The same turns and mirrors carry the whole set onto itself and the rows of a family onto each other. Which other rows belong to the same family as each row named below? List them in the order they appear above.
These 32 rows form 4 families of 8 rows each.
mugus: [ -8  11  -5  -6 -14  -6 -22 -21   4   3  19   4 -12   2]
keleg: [-23  -5   7 -10   9  -7  -6 -13   6 -13  18 -18   7   1]
kefo: [ -6   1   6   5  -1 -12 -17 -14  10 -12  23 -11  -7   6]
diba: [  5   2  24 -32  -9  16  -2   7  -1   7   2  21  20 -16]
gavas: [ 18   7  17 -10 -23  12  -9  11   2   5  17  29  -1 -12]
tiri: [ -6 -15  26 -20  -6  14  14  23   0  -9  14   5  15 -16]
pez: [-26  10   0 -24  -2   6 -15 -23   2   7   9   0   8  -2]
Lonek: [ -8   9  -5  -3 -11  -6 -25 -18   1   4  18  11 -13  -2]
Fekir: [-30  -8   8 -13   4   0  -3 -12   7  -8  13 -19   6   0]
vite: [-11  -5   8   7  -6  -7 -12 -12  13  -9  22 -14 -12   7]
mobi: [  6  -4  24 -27 -10  23  -4  11   0   6   5  15  25 -14]
dule: [ 16 -11  30   0 -16   4   4  22   3  -9  14   7  -1 -10]
Pef: [-24   9   0 -23   5   0 -16 -22   2   0  12  -3  13  -2]
vepi: [  3   3  22 -28 -13  16  -2  11  -6   8   2  22  18 -18]
gisur: [ -1   3  18 -31 -12  20   0  10  -4   7   8  24  18 -18]
foled: [ -7  13   0  -4 -12  -1 -25 -22   8   5  17   5 -10   3]
kope: [-12  -6   3   3  -7 -11  -9 -10   7 -11  23 -14 -13   4]
Kurak: [ -1 -14  28 -19  -7  11  11  20  -2  -6   6   4  16 -16]
kasin: [ 21   5  22  -9 -22   9 -10  12  -1   5  10  25   1 -12]
vulet: [-31 -13   4 -13   6  -4  -2  -7   0  -9  14 -13   3  -5]
pufes: [-25   9  -5 -25  -5   1 -14 -21  -2   6  11   0   6  -4]
vaven: [-12  -9   2   8  -5 -12 -11  -7   6 -11  23  -8 -15   0]
gul: [  1 -16  32 -22  -3  10  10  17   4  -8   8   3  17 -13]
fipam: [-27   5  -5 -24   0   2 -15 -19  -4   6   9   6   6  -8]
rutas: [ 22 -11  28   0 -16  11  -6  19   8  -6  17   8   5  -6]
busad: [-29  -7   2 -16   1  -3  -2 -11   2  -8  15 -18   5  -2]
malat: [ 22   3  22 -13 -19  17 -14   9   4   7  11  23  10 -10]
liso: [ 14 -11  26   0 -17   6   4  22   5 -11  22   9  -4  -9]
vuvib: [ -7  16  -1  -8  -4  -5 -26 -23   5   1  18   3  -2   2]
nud: [ 20 -12  32  -1 -13   1   2  18   9  -9  15   8  -1  -7]
gimu: [  6 -17  30 -15  -6  17   6  21   4  -8  11   1  20 -11]
girip: [ 24   6  23 -12 -19   8 -12   8   5   6  10  26   2 -10]

Same family as fipam: gavas, tiri, Lonek, gisur, vulet, vaven, liso
Same family as Pef: keleg, kefo, mobi, rutas, malat, vuvib, gimu
Same family as kope: mugus, dule, vepi, Kurak, kasin, pufes, busad

The same turns and mirrors carry the whole set onto itself and the rows of a family onto each other. Which other rows belong to the same family as each row named below? List them in the order they appear above.
These 15 rows form 5 families of 3 rows each.
Vad: [ -1   4   6  -1 -19   3   4 -34  -4   1  29 -18   5 -23   3 -17   7  14
   7  -4  17 -20  14  15  -3 -13 -14  -4 -12  16   8  26  -1 -16  -6  -4
  -3  -3 -10  24 -28   0  20  -5  28]
niro: [-18  39  -7 -16 -20  -3  25 -18  -2  -5  18  15 -10 -13 -17  20  11  31
   3   8  -9 -38  16  -1  -7 -28   7  15  -2  18  11  49 -21 -11  16  -6
   5   6 -17  26  12   0   7 -23  -6]
nupi: [-21  18   4  -3 -15   8  50 -18   8 -10  24   1 -21 -19 -11  13  12  32
  -8   6  -7 -52  13  -4  -7 -28  14   5  -2  15  25  44 -22  -4   6  17
  -6   4  -5  28   8 -10  -7 -16   1]
kogin: [-12 -11  13   5   3   5  33 -13   0 -12  35 -32  -3 -22   1   0  18   8
   2 -16  11 -51   5   0  -5 -14  -3   5   8  13  16  10 -13 -11  -4   9
 -13 -10 -11  18  -7  -5   8 -14  21]
dizu: [ -7   4 -11  -3  19   7  14 -14  -5   1  15  13 -20   1 -23  22  15  17
  11 -15   7  -9  -8  -4  -8 -19  -4  29   2  26   3  25 -15   5  -3 -23
   5   4 -22 -12 -10  17  16 -22 -13]
tatot: [ 13   2   6  -6 -16  33  16 -33  -4  26  30  -3  -4   1 -17   1   5  18
   5  -8 -12 -28  -4 -24  -6 -16  13  25 -15  36  23  52  10   4  -4   3
   3  18  -7   7 -21   4   8   9  34]
zez: [ -9  14   1 -14   1  -9   6 -13 -13  -7  28 -12   9 -13  -1  10  17   6
  18 -14  10 -33   7   3  -5 -14  -9  19   6  16  -2  16 -13 -19  10 -21
  -2  -8 -28  17   0   8  26 -23  10]
puza: [ -9 -21   2  18  21  21  43 -17   7  -4  21  -4 -31  -8 -19   8  16  19
  -4 -14   7 -24  -8  -6  -4 -17   0  12   1  24  24  21 -15  13 -18   6
  -5   1  -3  -9 -18   5  -2 -10  -2]
kot: [-12  29  -1  -5 -33   7  28 -34   3   0  20  11 -15 -21 -13  -1   7  36
  -5  16  -4 -28  23   7  -4 -26   5  -4 -15  20  19  56 -12  -8   5   8
   3   9  -6  32  -8  -8   2 -10   4]
gebe: [  9  12   1 -18  -7  24  11 -21 -10  22  29   2   1   6 -20  20  10  13
  13 -13 -16 -33 -10 -30  -7 -16  15  42  -6  33  14  47   3  -2   6 -13
   5  16 -19   3  -4  10  17  -3  26]
Vubog: [  3  -3  -4  10  -1  18  11 -36   1  10  16   9 -22  -8 -20  -7   6  25
   2  -3  12   7   2   9  -3 -17 -11   4 -15  29  13  35  -4   8 -16 -10
   5   7  -6  -5 -37   9  12  -4   2]
rilas: [-11  -2  17   1  21  14  38 -17   1  -9  34  -8  -4 -25 -25  13  10  38
   6   4   8 -39  -1  -6 -30 -30  29  -6  34  13  18  22   3  11   9   3
   0 -10  -9   6 -17  -8  -4   4  10]
Laf: [ -1   9  11  -4   0  14  16 -37  -5   3  31   1   3 -26 -24  -4   0  43
  11  16  14 -12   8   6 -27 -29  20 -18  15  16  12  37  13   8   7  -6
   9  -3  -8  11 -36  -4   5  13  16]
Sifa: [ -8  20   5 -18  16   2  12 -18 -12  -3  29   6   7 -18 -27  22   7  36
  20   6  11 -22   1  -2 -31 -30  24   6  30  14   3  28   3   3  20 -22
  11  -7 -23   5 -13   4  13  -2   4]
tup: [  5  -6   9  -5  -2  33  32 -17  -1  15  35 -11  -8   2 -17  15  13  13
   2 -14 -16 -46 -11 -32  -6 -17  20  36  -2  32  26  41   0   5  -2   7
  -3  13  -8   2  -5   1   4   2  29]

Same family as tatot: gebe, tup
Same family as Vad: kogin, zez
Same family as Sifa: rilas, Laf
Same family as nupi: niro, kot

The same turns and mirrors carry the whole set onto itself and the rows of a family onto each other. Which other rows belong to the same family as each row named below? List them in the order they appear above.
These 16 rows form 4 families of 4 rows each.
Lipe: [-13   0   1 -17  21  12 -13  23  17  -1  18]
tetuf: [-21  -1   5 -10  27   9 -16  21  15  -5  15]
mogi: [-28   6  -3  -9  -9  -3 -17   9  11   8 -10]
poro: [-15  -6  -7 -11  18   7 -18  23  14   3  10]
sisu: [  4   2  32 -19  18  10   9  22  -1 -16  10]
tur: [  8  -2  21 -12  21   3   3  29   1 -22  11]
Depov: [  0  14  22 -10 -10 -10   9   1  -1 -10 -20]
lif: [-15  -3   2 -19  22   6 -16  30  12  -3  15]
ludo: [-24   7   1 -10  -6  -1 -19   0  16   4 -10]
nager: [-24   8  -5  -5   0  -3 -13   3   9   8 -18]
luf: [  0  11  24 -13  -8   0  13   6  -6  -5 -21]
sok: [ 11   6  22 -16  15   2  13  27   1 -16   8]
kud: [ -3  12  27 -11 -15  -7   6   8   0  -5 -22]
bugur: [  8   3  31 -21  14   2   8  31   1 -18   5]
Fiv: [  4   7  32 -13  -9  -4   6   7  -6 -14 -15]
tavif: [-17   3   4 -11 -13   0 -18   0   6   9 -15]

Same family as luf: tetuf, sisu, nager
Same family as kud: mogi, lif, bugur

The same turns and mirrors carry the whole set onto itself and the rows of a family onto each other. Which other rows belong to the same family as each row named below? List them in the order they appear above.
These 15 rows form 3 families of 5 rows each.
Fidum: [ 20   1   4  -6  -8  13   7  -9   6   6 -15 -27  22 -12   3 -17  11  15
  36  16   8 -31  -4 -25  12   2  -3   8 -14   4  -2  -4  -7 -20  -2  -8
   6 -24  -3 -18   6  -6  17  -2   7]
dizo: [  2  23  11  21  17  -4  -8  -7   2  17 -12 -26   2   7  11   9  15   6
   6  13  17   0 -15  -3  -8  -8   2   8 -29  25  -5   9  11   8   5  -6
  15   0  -8   3   0   0  16  25 -12]
Vip: [ 17  12   7  11   7   2  -1 -10   9  14 -13 -35  12 -15  11 -15  14   2
  20  24  33 -20  -9  -1  -2 -16  10  10 -28  20  -2  -5 -10  -3  -2  -8
  16   8   2 -15   5   1  21  17   8]
lup: [-22 -14  13 -15 -13   8  -1   2  -9   0   1  -7  31 -14   9   8 -18   0
  32 -15  -9  -1  24 -21   7  12  -4   8  12   2  -8  -9   0 -11 -11  -8
  -1 -25  -1  -1  20  -5  18  -3  -8]
rus: [-16 -12  15 -11 -15  10  11 -13 -14   5 -10   3   5  -9  15  14   4  13
  22 -16 -14  -2  11 -21   9  14 -12  15  -3  19  -4   1  21   0  -9   0
  11 -27 -11  -6  14   0   4  -4 -13]
vik: [ 19  12  11   3  -2   2  -1  -8  -2  12  -9 -15   9  15  -3  -1  15  22
  22  10 -10 -10 -12 -32   3  12 -10   8 -10   5   4  13   9  -8   6   0
   4 -29  -7  -8   2  -5  16   5 -10]
Kep: [-37  -5  -5 -18  -6  -3 -12  13  -3  14   8  -4  26 -14  20  13 -10 -26
  13  -9  -3  12  12   0   8   6   0  -5  24  15   4 -18 -17  12  -2  -5
  13  -2  -8  -8  28  -8  21   5 -15]
mol: [ 13   6  11   6   1  -1  -8   4  -1   1   1 -26  30   4  -5  -4 -11  15
  30  10  -1  -9   8 -32  -1   2  -2   7   2  -5  -4   8  -4 -18   0  -9
  -6 -22   8  -3   8  -6  25   9  -1]
fovif: [-14 -19   4 -25 -20  19  13 -10  -2   6 -15  -9  21 -28  17  -3   6  -1
  35  -8   3 -22  11 -10  19  10  -4   9  -6  13  -6 -19  -4 -13 -11  -6
  13 -25 -13 -16  19  -5   9 -11  -1]
mus: [ -7  17  -4  -7   7   2 -20 -10 -13  22  -3  13   9  -2  13   9  14 -11
  -2   2  15  -1 -16   2   0  10  11   3  -8  36  22 -12   7  25   3   9
  16  17 -12   6  13   8  18  27 -15]
Mez: [-29   1 -14 -14  -9   2   1   5  -7  17  -6   2   6  -7  26  25  11  -9
   1  -6 -12   7  -7  -5  12   7 -10  -7  15  30   9  -8  -2  20   5   0
  20  -7 -21 -15  26 -11   5   7 -16]
Niv: [-11  15   3  -5   9  -9 -26   3  -6  19  11  -3  23  -7  10  -2  -6 -25
   6   5  19   9   3   6  -5   1  18   2   6  21  15 -16 -15  19  -1   1
  11  25   3   1  19   7  32  25 -12]
Tibot: [  7  19  14  20  17 -11 -17   2   1  10   2 -31  20   1   4  -3  -9   1
  15  19  22   1   4  -8 -13 -14  12   8 -12  10  -5   4  -6   1  -1 -10
   4  12  12   2   6   4  29  27  -1]
mib: [  0  11  -3 -12   1   3 -12 -10   1  22  -5  -7  14 -21  17 -16  18 -22
  12  15  30 -12 -12  12   5   0  19   5 -14  31  17 -25 -17  15  -2   2
  24  24  -6 -14  16   8  24  17  -2]
Zesog: [-25  -6 -13 -27 -13   9   2   0   4  18  -7  -8  16 -28  27  -1  13 -25
  16   1   7  -9  -3  11  19   4   3  -3   5  26   8 -29 -23  10  -3  -4
  26   0 -20 -24  27  -7  13  -2  -7]

Same family as fovif: Fidum, Vip, mib, Zesog
Same family as mus: dizo, rus, vik, Mez

The same turns and mirrors carry the whole set onto itself and the rows of a family onto each other. Which other rows belong to the same family as each row named below? List them in the order they appear above.
These 40 rows form 5 families of 8 rows each.
vafum: [ 21   3  23  -6 -17   7 -13   1  -3   1  21  21  31   7  -5 -15  14   1
   6 -26 -10 -12  30  -8   1 -21  -7  11 -16  15  11 -10  13   5  -6  -2
   8]
nisib: [ -5 -19   2 -24  12  28   3  11  -3  16  -7 -13   8  11   8 -11  22  15
  22   2  -1   6  30 -27  23   9  -2  12 -11  11  10  -2  -1 -19   9  -9
  -1]
budo: [ 23  -8  -7  13 -11   1  -9   8  -1  -8  13  18  22 -21  -6  -2   8   9
   3  -4   6  -2  12  18  17 -21  -8   1 -13  25 -13  10  14   6 -10  23
  -8]
Siz: [ 15   1 -13  18  -3   8   2  15 -13  -5   8  16  20 -16 -13  -3   6  11
   4  -7   8  10  13  14   8 -19  -2  12 -25  27  -8  15   6   2  -5  26
  -4]
nir: [ 15   2  21   9 -13  19 -19  -6  -4 -22  10   9  18 -11  -6 -12   1  23
  22 -27  -1  -4  14 -24   9 -16 -10  19  -5   7  21   9  -3   3  -2   5
   2]
pid: [ 13 -11 -14  12 -12  -4   6  12  -7  -3   6  18  19 -20  -5  -7  17  10
  10 -10  15   9  19   9  17 -22   0  14 -23  25 -22   7  12  15  -8  15
  -5]
Tav: [  7  -7 -13  15 -11   3 -23  -1 -11  -2  19  17  15 -14  -4  14  -9   0
  14 -10  -6  -2  24   8   1 -31 -17  22  -5  16  -7  17   5  -6  -1  18
  -8]
Kipa: [ 25   4  20  -1 -11   4  -8   7   0   5  16  20  32   1   5 -10  13   1
  18 -32  -7 -15  34 -15   8 -19   2   7 -16  11   1 -13  12  11  -2  -1
   1]
kel: [-11 -25 -12 -17  13 -12  -9   3   4  11   8   7  -2 -14   5  -6  18  12
  20   5 -26  10  -5 -11  -6  -7  12  18  -1   7 -18  -5  15 -28 -17   0
 -16]
Felu: [ -5 -26  -3 -10  -2   4 -12   4   5  14 -27 -12  16   2   5  -7  32  -2
  20  -8   2   0  17 -23  24  11  12  13   6  -6  19   0  10 -14 -15  -4
  -8]
bavan: [  2  -2  29   1 -19  13 -18  -2  -2 -26   7  24  20 -13  -2 -14   7  22
  24  -7  -5   8  18 -21   7 -16  -3  20   5   9  22   9   1   2 -10   0
  10]
nagus: [-22 -14 -16 -21  15 -14  -8   4   6  18   4   4   2  -9  -1  -9  21  12
  14   7 -15   6  -2  -8  13  -5  12  18 -15  16 -25  -4  15 -23  -8  -5
 -16]
Tofop: [ 20  -8  13  -1 -10   2  -7  -6   2  -1  23  18  34   9  -2 -16  13   5
  14 -24 -14 -23  32  -9  -3 -16  -3  15 -23  14  -3 -12   7  11  -2   0
   2]
non: [-15 -21  -4 -23  -1   5  15   3   3   7   0   5   5  11  11   4  -2  12
  -6  14  -9   8   2   1  26  13  13  13  -9   6   0  21  -2 -25 -12  -3
  -4]
binom: [ 11   7  21   4  -8  16 -19  -4  -9 -31  14  18  18 -10  -4 -12  11  19
  25 -26  -7   2  17 -11   7 -18 -11  12  -7   5  19  -3   6  -2  -2   3
   7]
Mul: [ -5 -20   8 -15  12  26   9  15  -2   9 -15 -13   8  10   3   1  24  11
  22 -13  -9  14  31 -17  21   7  -7  16 -14  15  16   2  -2 -19  11   7
 -20]
lodag: [  7  -1  23  -4 -17   3 -14   0   0   0  15  21  28  10   9 -19  24  10
   8 -21 -13 -13  36 -14   5 -21   7  11 -27  16  -8  -6  13   5   2  -1
   9]
vatat: [-16 -24   6 -16   5  26  -2  16  -2  16 -12 -12   6  10   6 -11  23   4
  24   1  -4  -4  26 -26  23   8  -5  10  -9   4   9   0   0 -19  11  -3
 -17]
zatu: [ 19  -5  -1  11   0   0  -1   8  -4  -7   8  13  21 -23   7  -8   7  18
  -2  -8  11   1  16  13  13 -26  -4   8 -24  24  -7   5   9  14 -13  25
  -6]
fezov: [ -8 -17   0  -6  10  17   5  14  -3  18 -16  -6   9  10  -3 -19  36  10
  22  -4  -3   9  34 -20  22   7   6  12 -23   9  14  -3   1 -20   6   1
 -16]
Rovel: [  9  -9 -15  16 -15  -5 -21   6  -5   9  13  30  15  -7  -2  14   2  11
  11 -13  -7  -7  12   8   0 -28 -22  16   9   6 -10  12  12  -4  -6  14
 -10]
kuvos: [-17 -12 -11 -22  -6   4  10  10   9  13  -1   0  -2   6   4   5   5   4
   1  15 -16   4  -4   6  23   5  11  18 -11   2  -7  15   7 -30  -8  -8
   2]
vilol: [ 12   5  30  -1 -16  24 -14  -5  -5 -23   8  18  19  -5 -10 -15   2  15
  19 -14  -5  11  19 -10   7  -9   1   8  -6  19  24   7   8   7   2   2
   0]
puzol: [  0 -26  -6 -12  -7  -3  -8  -1  11  20 -21 -17  13   3   9  -3  32   8
  23  -1   0  -7   8 -20  10   8   9  20  10 -10  17   1   9  -4 -15  -6
  -1]
zetoz: [  1 -16  -3  15 -21   0 -15   0  -6   6  15  26  11  -7  -5  20   0   8
  18  -8  -6  -2  14   5  11 -25 -23  29   3   4  -8  28  -2   1   2  17
  -6]
Selu: [-24 -26 -20 -26   7 -11  -3   8  -3  14   3   5 -13 -13  -7  -6  17  15
  13   8 -17   6  -4 -12  13  -4  11  12  -9   8  -4   2  15 -21 -18   1
 -14]
votar: [-15 -18  -5 -22  -1   2   3   5  -3   5  -7   7  -3   0  -3   5  -6   7
   1  16 -17   7  -6   2  17  10  12  14   4  10   0  30   8 -18 -10 -12
  -5]
sitov: [ -2 -31   3  -4  -8  -4  -3  -2  10  18 -20 -14  17   5   9  -8  31   3
  18 -21   1   0  15 -16   6  11  -5   6  14  -5  13  -3  14 -14 -18  -4
 -13]
pidep: [-10 -29   1  -1  -9   8  -7   5   8  15 -26  -4  10  13   7  -3  26   6
  21  -3  -2  -3  12 -20  14   4  -7  10  15 -12  28   3  14 -11  -7 -10
  -7]
Gedut: [ -4 -17  -3 -18   4  19  11  15 -10  12 -10 -10   3  10   4  -9  24  11
  31   6 -14   4  28 -26  23  12   1   9 -14   8   6   1  -9 -16  12   1
 -16]
pezar: [-11 -16 -15 -23   4   2  12  10  10  13   0  -1  -6   2  12   9  -2   6
   3  22  -9  12   6   6  23   7   3  16  -6  13   2  18   5 -19  -6  -3
   4]
sizik: [  8   4  18  -5  -9  -3 -27 -10   8  -4  11  23  32   6   3 -17  17   5
  19 -27 -11 -14  30 -11  -3 -17  -9  12 -17   9  -2 -14  16   1  -1   0
  -1]
Led: [-17 -31 -27 -16   5 -17  -7  -6   2  18   8   0  -9 -13   2  -4  23  15
  13   5 -15  11   0 -12  12  -5  10   3  -8   7 -10   4   8 -22 -12   3
 -14]
lal: [ 10  -6  -1  17 -20  -6 -19  -4 -15   6  18  22  17  -9   7  16 -12   9
  12 -13 -11   3  21   1   7 -32 -18  16   3   7  -4  15   1 -11  -1  17
 -10]
lur: [ -5 -30  -2  -9   1  -1 -10  -2   3  15 -10  -8  17   6  12 -12  35   0
  21  -9 -10  -2   8 -27  17  16   8   8  12  -9  21   1   8  -8 -14  -6
  -1]
poz: [  2 -15  -2 -22   0   7   9  10   2   2  -4  -4  -3  12   2   5  -3  14
  -6  16 -19  10  -1   0  12  11   9  16 -10  19  -9  21  12 -23 -12  -3
   3]
gimi: [  6  -7  -9  14 -13   1 -17  -6  -1  -1  22  22   8 -13  -3  10 -20  14
  16 -11  -5  -6  20   1   2 -29 -16  20  -3   6  -8  20   3  -8 -12  19
  -5]
Gafa: [ 22  -4  -9  12 -12   1   0  11   2  -4  18  19  21 -21   3  -2   3  12
   6  -8  -5   4  11   9  19 -27   4   5 -26  27 -11  10  21   9  -9  21
  -8]
kul: [-27 -29 -15 -22   7 -10  -8   0  -3  24   3   6  -4 -14  13  -4  18  19
  21   1 -14  10  -2 -16  12  -8  10  16  -9  14  -7  -7  18 -21 -15   0
 -13]
Zezuf: [ 20   2  20   7 -15  19 -14  -8  -8 -24  12  14  18 -16  -6   0   4  26
  35 -17  -9   6  14 -12  10 -11  -7  16  -2  15  18   1   8   4  -6  -2
   7]

Same family as Mul: pid, kel, bavan, lodag, zetoz, sitov, poz
Same family as Siz: nagus, fezov, Rovel, vilol, votar, pidep, sizik
Same family as kul: Tofop, non, zatu, puzol, Gedut, lal, Zezuf
Same family as Gafa: nisib, nir, Kipa, pezar, Led, lur, gimi

